arr = [[-6.5, -12.5, -21.5, -12.1, 1.7, -21.2, 4.5], [-4.9, -8.2, -11.8, -16.2, 4.7, -26.4, -4.4], [-9.0, -23.5, -14.5, -0.7, -16.9, -12.2, -15.6], [-14.9, -18.4, -18.3, -16.9, -14.9, -15.9, 7.8], [-6.0, -14.0, -11.8, -22.3, -5.8, 11.8, -10.9], [-11.3, 6.4, 3.2, -17.6, -21.4, -9.9, -3.9], [0.7, 1.3, -10.2, 18.9, -14.9, -1.7, -12.3], [1.0, 20.2, -7.5, -12.1, -16.4, 1.3, -5.8], [-7.4, -8.9, 9.6, -10.1, -17.4, 13.3, -17.4]]
Indices start at 0.
(0, 0) = -6.5
(6, 4) = -14.9
(1, 2) = -11.8
(3, 1) = -18.4
(5, 1) = 6.4
(4, 5) = 11.8
(3, 0) = -14.9
(5, 5) = -9.9
(2, 5) = -12.2
(2, 3) = -0.7
(7, 5) = 1.3
(0, 3) = -12.1
(7, 1) = 20.2
(1, 0) = -4.9
(5, 0) = -11.3
(2, 4) = -16.9
(7, 6) = -5.8
(6, 5) = -1.7
(6, 1) = 1.3
(4, 4) = -5.8
(6, 2) = -10.2
(3, 5) = -15.9
(0, 2) = -21.5
(5, 6) = -3.9
(2, 1) = -23.5
(5, 2) = 3.2
(6, 3) = 18.9
(1, 5) = -26.4
(0, 4) = 1.7
(8, 0) = -7.4
(1, 6) = -4.4

data =
array([[ 11,  -9,  19, -15,   8,  -3,  22,  -3,   6, -13,  -7,  -8,  25,
          5],
       [ 24,  15,   9,   3,   6,  10,   9,  15,   2, -13,  11, -12,   0,
          4],
       [-15,  -9,  -5,   0,   0,  -4,  -5,  -8,   3,  13,  -3,  14,   2,
          2],
       [ 19,  13,   8,   3,   5,   9,   8,  13,   2, -10,   8, -10,   0,
          3],
       [ 32,  22,  -8,  -1,  18, -16, -18, -23,  40, -22,  -4,  37, -18,
         13],
       [  3,   3,   0,   1,   4,  -1,  -2,  -2,   5,  -3,   0,   4,  -2,
          3],
       [ -3,   3,  -2,   8,   2,   3,  -3,   2,   1,   4,   2,   3,  -3,
          2],
       [  2,  -2,   5,  -3,   4,   0,   5,   0,   3,  -3,  -1,  -1,   6,
          3],
       [ -1, -12,  -4,   6,  -3,  -9,   1, -21,  -1,  -3,  -4,  11, -10,
         -3],
       [-31, -20, -11,   0, -12, -11, -12, -19,   3,  36, -16,  37,   2,
         -3]])
Indices start at 0.
row 0 col 0 = 11
row 8 col 5 = -9
row 0 col 6 = 22
row 0 col 7 = -3
row 4 col 0 = 32
row 0 col 9 = -13
row 9 col 8 = 3
row 7 col 7 = 0
row 5 col 4 = 4
row 6 col 10 = 2
row 9 col 3 = 0
row 4 col 6 = -18
row 4 col 2 = -8
row 9 col 5 = -11
row 3 col 2 = 8
row 1 col 12 = 0
row 3 col 0 = 19
row 7 col 8 = 3
row 9 col 11 = 37
row 1 col 1 = 15
row 7 col 5 = 0
row 1 col 8 = 2
row 0 col 2 = 19
row 3 col 4 = 5
row 5 col 0 = 3
row 0 col 3 = -15
row 2 col 12 = 2
row 7 col 6 = 5
row 5 col 10 = 0
row 1 col 9 = -13
row 8 col 8 = -1
row 6 col 5 = 3
row 3 col 13 = 3
row 6 col 0 = -3
row 5 col 11 = 4

x = [[-1, 27, -18, 18, -2, 22, 5], [21, 9, 31, 13, 31, -10, -12], [-29, 0, -28, 22, -40, -12, 1]]
Indices start at 0.
(0, 0) => -1
(1, 2) => 31
(0, 4) => -2
(2, 1) => 0
(2, 4) => -40
(0, 5) => 22
(0, 6) => 5
(2, 6) => 1
(2, 5) => -12
(1, 4) => 31

a =
[[  3.7 -53.1 -11.6 -58.2  22.0]
 [  1.2 -19.7   3.6  -1.1  28.0]
 [-50.3  26.1  17.1   8.4 -31.3]
 [ 14.5 -59.1 -15.4 -63.1  28.2]
 [-56.9  27.2  13.1 -11.5 -54.7]
 [-27.9   5.5  33.9  55.6  49.9]
 [-30.3  17.4  23.5  36.3  10.8]
 [  6.4 -15.0   1.1  -1.2  24.6]
 [ 12.3 -10.7  -6.5 -11.4   6.6]
 [-18.0 -40.2   4.4 -36.7  25.4]]
Indices start at 0.
(0, 0)	3.7
(5, 0)	-27.9
(5, 2)	33.9
(8, 3)	-11.4
(7, 3)	-1.2
(6, 2)	23.5
(3, 0)	14.5
(4, 0)	-56.9
(4, 3)	-11.5
(3, 4)	28.2
(0, 3)	-58.2
(5, 1)	5.5
(2, 1)	26.1
(0, 2)	-11.6
(9, 4)	25.4
(7, 2)	1.1
(7, 4)	24.6
(8, 1)	-10.7
(4, 1)	27.2
(9, 3)	-36.7
(7, 1)	-15.0
(2, 0)	-50.3
(2, 3)	8.4
(2, 4)	-31.3
(4, 2)	13.1
(4, 4)	-54.7
(8, 2)	-6.5

B =
-367  -865  -449  -822  -878
-890  -417    44  -371  -360
 332  -132  -614  -170  -192
 105  -267   249  -298  -229
-870  -387    36  -339  -332
-347    67   595   103   147
-691  -307  -804  -264  -345
B[0,0] -> -367
B[3,3] -> -298
B[5] -> [-347, 67, 595, 103, 147]
B[5,4] -> 147
B[2,2] -> -614
B[6,4] -> -345
B[:, 2] -> [-449, 44, -614, 249, 36, 595, -804]
B[4] -> [-870, -387, 36, -339, -332]
B[0,3] -> -822
B[6,3] -> -264
B[:, 4] -> [-878, -360, -192, -229, -332, 147, -345]
B[6,0] -> -691
B[5,2] -> 595
B[0] -> [-367, -865, -449, -822, -878]
B[2,3] -> -170

A =
-9	-127	123	119
-73	-319	202	192
154	509	-530	-314
-94	-341	263	224
204	159	-47	-107
Rows and columns are counted from 0.
(0, 0) -> -9
(3, 0) -> -94
(1, 0) -> -73
(2, 3) -> -314
(1, 3) -> 192
(4, 3) -> -107
(2, 0) -> 154
(0, 3) -> 119

M =  65.8   -5.9   16.2   13.0   58.0    6.3    9.0   25.6    7.1  -19.9    7.9  -19.2  -25.1   37.0   22.3
M[0] = 65.8
M[13] = 37.0
M[-14] = -5.9
M[-4] = -19.2
M[-10] = 6.3
M[-13] = 16.2
M[8] = 7.1
